Families of rows that turns and mirrors carry onto each other, the same ones carrying the whole set onto itself: the rest of each named row's family, in list order:
4 families of 4 rows:
nedol: [ 15   7  -3  -6  -8   0  37 -29   9   3  -4 -20   6  -8 -21  -8 -11 -28
  -1 -13]
pag: [ 44  -8  11  14 -11  13  -2   4  29 -13   3  -3  27   4  16   9  21 -18
  25 -27]
zinog: [ 14  24  -8  12  -7   1  30 -34   9   8   1 -15 -14  14  -6 -23  -4 -22
   2   0]
Tabi: [  9  19  -9  -9 -14   8  20 -34  22  16  -9 -12  -1  -7  -4 -19  -3 -26
   5  13]
ker: [ 23 -17   8 -16  35 -16   3  -3 -21   8  17   8  -2  18  23  22 -14   9
 -11  17]
Sot: [ -4 -12  16   3  35 -33  -3  -7 -16  11 -17   2  -7  21  13  15  -5  16
  -7   4]
zaz: [ -1  -3 -17   2   6  26 -32  -5 -26 -33  -5  15   5 -15  12   6   2   5
 -24  -3]
luz: [ 42 -12  20  20  -9   7  -9   8  41   6   3   5  15   3   6 -17  16  -3
  22   0]
kav: [ 13 -14   9   6  34 -20 -13 -12 -14  -4   4   0  -4  35  10  11 -18  11
 -23  20]
Zezu: [ -6 -20   3 -10  35 -29  -7 -12  -3  -1  -4   2   6  18  12  13 -23  -1
 -11  29]
sig: [ -5  -5   5   1  16  25 -30   8 -30 -34   3  10  -1  11  10   7   9  15
 -11 -22]
fanit: [ 35 -10  13  -3 -13  18   8   6  35   4   5   9  23 -16  17  -2  15 -14
  32 -12]
mepu: [ 36 -11 -13   7 -10  21  10  14  33 -10  22  -5  27   3  18 -10  17 -21
  19  -2]
nim: [  3  26  16 -18  -9  14  10 -36  15   2  -6 -18 -10  10 -13 -17   2 -26
  15  -7]
befi: [-19  -2  -2  11   4  24 -31   9  -9 -37  -9  19  -6  17  27  13   4  10
   2   0]
dega: [-17 -12  -2  -6   3  28 -17  28 -19 -24  -4  15  -3  -7  11   8  11  19
  -5  -9]

Which other rows belong to the same family as mepu? nedol, Sot, befi
Which other rows belong to the same family as zinog? pag, Zezu, dega
Which other rows belong to the same family as sig? Tabi, kav, fanit

Families of rows that turns and mirrors carry onto each other, the same ones carrying the whole set onto itself: the rest of each named row's family, in list order:
9 families of 3 rows:
Buzet: [ -5 -12  -2   4  14 -28  28   0   1 -16  -2]
Vaz: [ 26 -28  -8  21  -1  11 -18  16 -17 -20 -24]
lar: [ -9   6 -25  21   2 -16  34   9  -6  -6   9]
neguf: [ -2 -23 -13   3 -30  21   1 -20  -3  28  20]
gedu: [-10   1 -28  -2  -4 -24  21  -4  -3 -23   6]
bubas: [ 12  -3  17  17 -11  22 -22  13 -31 -19 -11]
pegeg: [-20 -18  -2  -2 -15  30  21 -17  -9  11  29]
sola: [ 29  -8  -5  18  -6  15 -25  11 -17 -15 -22]
Duv: [  2 -20  -1   0 -30  20  -8 -24   9  16  20]
niz: [-20 -28  -7   9  -9  23  -5 -26  -5  19  26]
Nol: [-21  -5 -33  13   5 -25  16   0  -6 -11   8]
vave: [ 33 -21  -7   7  -7  20   0  26 -20 -24 -17]
Guv: [-16 -11  -8   5  20 -12  33  -5 -18 -14 -13]
zopok: [  4 -10  -2   4 -15  23 -28  24 -17 -21 -17]
Fanar: [ -9  -9 -29  13   7 -23  24 -13 -15 -23   4]
Zavek: [ -7 -16  -7  -1  -1  26   2  -8 -10  29  34]
Nub: [-11 -30  -8  20  -7  31   3 -12   3  20  30]
tedu: [-19 -10 -21  16   5 -14  29  14 -11 -30   2]
rapo: [ -7   8  -8  18  25 -11  23   8 -15 -23   2]
Gepem: [ 10 -21   5   1  -7  15 -32  15 -25  -9 -19]
Mumop: [ 20 -10  11   6  -7  31 -14  24 -21   1 -16]
dipe: [ 19 -13 -22  28  -9  24 -19  21 -15 -18 -21]
vubit: [  1  -6  -5   0 -27  38   6 -19   8   9  21]
Konat: [ 14 -30  -3   8 -25  19  10 -18   7  20  21]
donas: [-11  -9  -6  16  22 -30  15  -4 -12 -13  -2]
Boram: [ 28 -14   4  18   0  30 -20  21  -8 -20  -6]
vive: [-10 -15  -2  -5 -22  22  13  -9  13  25  18]

Which other rows belong to the same family as bubas? Guv, Zavek
Which other rows belong to the same family as Buzet? zopok, Nub
Which other rows belong to the same family as lar? vave, vubit
Which other rows belong to the same family as Duv? Vaz, Nol
Which other rows belong to the same family as rapo? pegeg, Mumop
Which other rows belong to the same family as sola? neguf, Fanar

Families of rows that turns and mirrors carry onto each other, the same ones carrying the whole set onto itself: the rest of each named row's family, in list order:
3 families of 6 rows:
ked: [ -1  30   5   4   1   3  43  24  17  20  24  41   5 -26  -9   4  30]
Potel: [ 19  23  12  13   1   2  24  32 -16   9   9  42 -15 -17 -20 -21  20]
Mulo: [  7   5  -5  16 -36   2  47  -1  14   4 -11 -21  12 -12  29   0   9]
sivuk: [  0   8  -3 -13  -9 -29  39  -4  19  14  36  -1  19   7 -19  26  25]
fad: [ 30 -13  28  10  14 -20  17  11 -19   5  -8 -10 -15 -22 -25  19   3]
kar: [ -6  22 -12   9 -43 -10  29   8 -13  16   6  -3  -1 -29 -30 -13  19]
zunif: [-15   8  11  18   6  -4  38  16  -4  17  44  10  29   8 -13 -15  27]
tik: [ 31  -2  30   9  32  -8  20  17 -17   4  21  20  -8   3 -17  -6  10]
bulid: [ -2  19   3   5 -17  -9  41  18  14  21  -5  11  -3 -51 -17  30  23]
vomag: [  8  -1   5  29 -14 -11  10  43 -42  16   4  -5  -3 -15 -23 -16  31]
pivak: [ 11  -6  21   1  14 -19  37   1  13  16   7 -11   5 -32 -14  44  13]
piz: [ 18   5  -4  29 -18   6  32  44  -8   6  -5   8   8   4  40 -14  35]
Palo: [ 23  -1 -10  -2 -29 -37  11  21 -21  13  -4 -17 -12 -17 -29  24  29]
beto: [ -3   7  -1  28 -24  10  50  23  11   8  -2  -1  22  -3  38  -8  23]
muk: [ 38  -6   0  15  -7 -10  24  38  -7  -2  -4   8   2  28  36  -1  29]
sanol: [ 27  -6  -2   2 -24 -16  39  -9  14  -5  -9 -20   7  12  25  14   4]
Muze: [ 13 -16  13   7  20 -30  20  29 -11  15  34  -3  17  19 -11  23  36]
Guf: [ 48  -8  -4   2 -18 -19  23  12  -5  -6 -12 -11  -7  20  27   8  15]

Which other rows belong to the same family as sivuk? kar, zunif, vomag, Palo, Muze
Which other rows belong to the same family as muk? Mulo, piz, beto, sanol, Guf

Families of rows that turns and mirrors carry onto each other, the same ones carrying the whole set onto itself: the rest of each named row's family, in list order:
4 families of 8 rows:
Ditu: [ -3  36  -3 -18 -16 -14  13 -17  -8  -5  40]
renim: [  6  26 -21 -12 -28  19  -8  -6  -1  16   4]
kegi: [ 11  -6   7   3   1 -15  14  10  -6  34  26]
foma: [  8  32 -15 -16 -19   7 -10  20   4  12  -4]
Zanor: [ 19   0  -8   4  29  29 -13  -1   6   5  -4]
fiz: [-17  31 -15  32  11   2   6 -12 -20  -5   4]
Ruziz: [ 20   3   5 -16   1  -9 -18   3  39  -6  27]
sigi: [-16  25 -23  -5 -26  -8  -5  16   6  10  -5]
fuvi: [  0  35   7  -4 -15 -32   5  -2 -12   1  35]
bazub: [ -9  35   0  20  11  12  23   2 -23  -3  -3]
leb: [ -6  -5   7 -35  12  -8 -15  10  18 -10  31]
pom: [ 11   9  28   7  26 -21  -3 -16 -16 -19  24]
Buze: [ -2  -4  -2 -19   1  -3 -18   7  28   5  42]
Tes: [  2 -16  16  13  16  19 -19   9   2   2  -8]
biv: [  4   6  19  19  33  -4  15 -16  11 -20  30]
Riri: [  8  -1 -19  10  19  11 -28   1   2   6 -15]
paziz: [ 17 -13  14  12 -10 -10  14   2   5  28   5]
tovik: [  5  -4 -11   3  12 -22  27   1  -8  20  -3]
Lorov: [-12  27   8  -8  -1  21 -19 -18   0 -37   6]
silet: [-16  27 -12   8  -1  -1 -33 -12  20 -31  17]
baref: [-17  34  -4 -15  12  12 -19 -10  -7 -32  24]
tineg: [ -2 -14   3   2  17  34 -11  -7  10  -6  -6]
nabir: [  6  -4   2  15  36 -13   0 -29   7 -19  18]
Kuve: [ -7  -4  31   9  30 -16   2  -2  -1 -20  26]
kufon: [  4  25   7  29 -12  12   9 -18 -24   7   1]
vif: [  0  25  12  17   2   5  13 -16 -30 -10 -13]
rara: [-11  39  -4   7  10  16 -28   2   9 -27  25]
samuf: [ -8  39  12  -2 -17 -25  18   6  10 -13  28]
kef: [  8  -9  -6 -22   1 -25 -12   0  33  -3  10]
Roku: [ 21  -1   7  -4   3 -12  33   1   7  17   1]
bonem: [-11  11 -15 -12 -27  26  -3   7  11  14   8]
lut: [-19  23  -3   1  -8 -33  23 -12  10 -14  28]

Which other rows belong to the same family as Zanor? foma, Ruziz, bazub, biv, rara, samuf, Roku
Which other rows belong to the same family as pom? Ditu, kegi, leb, Tes, Lorov, kufon, bonem
Which other rows belong to the same family as kef? fiz, sigi, Riri, tovik, silet, nabir, lut

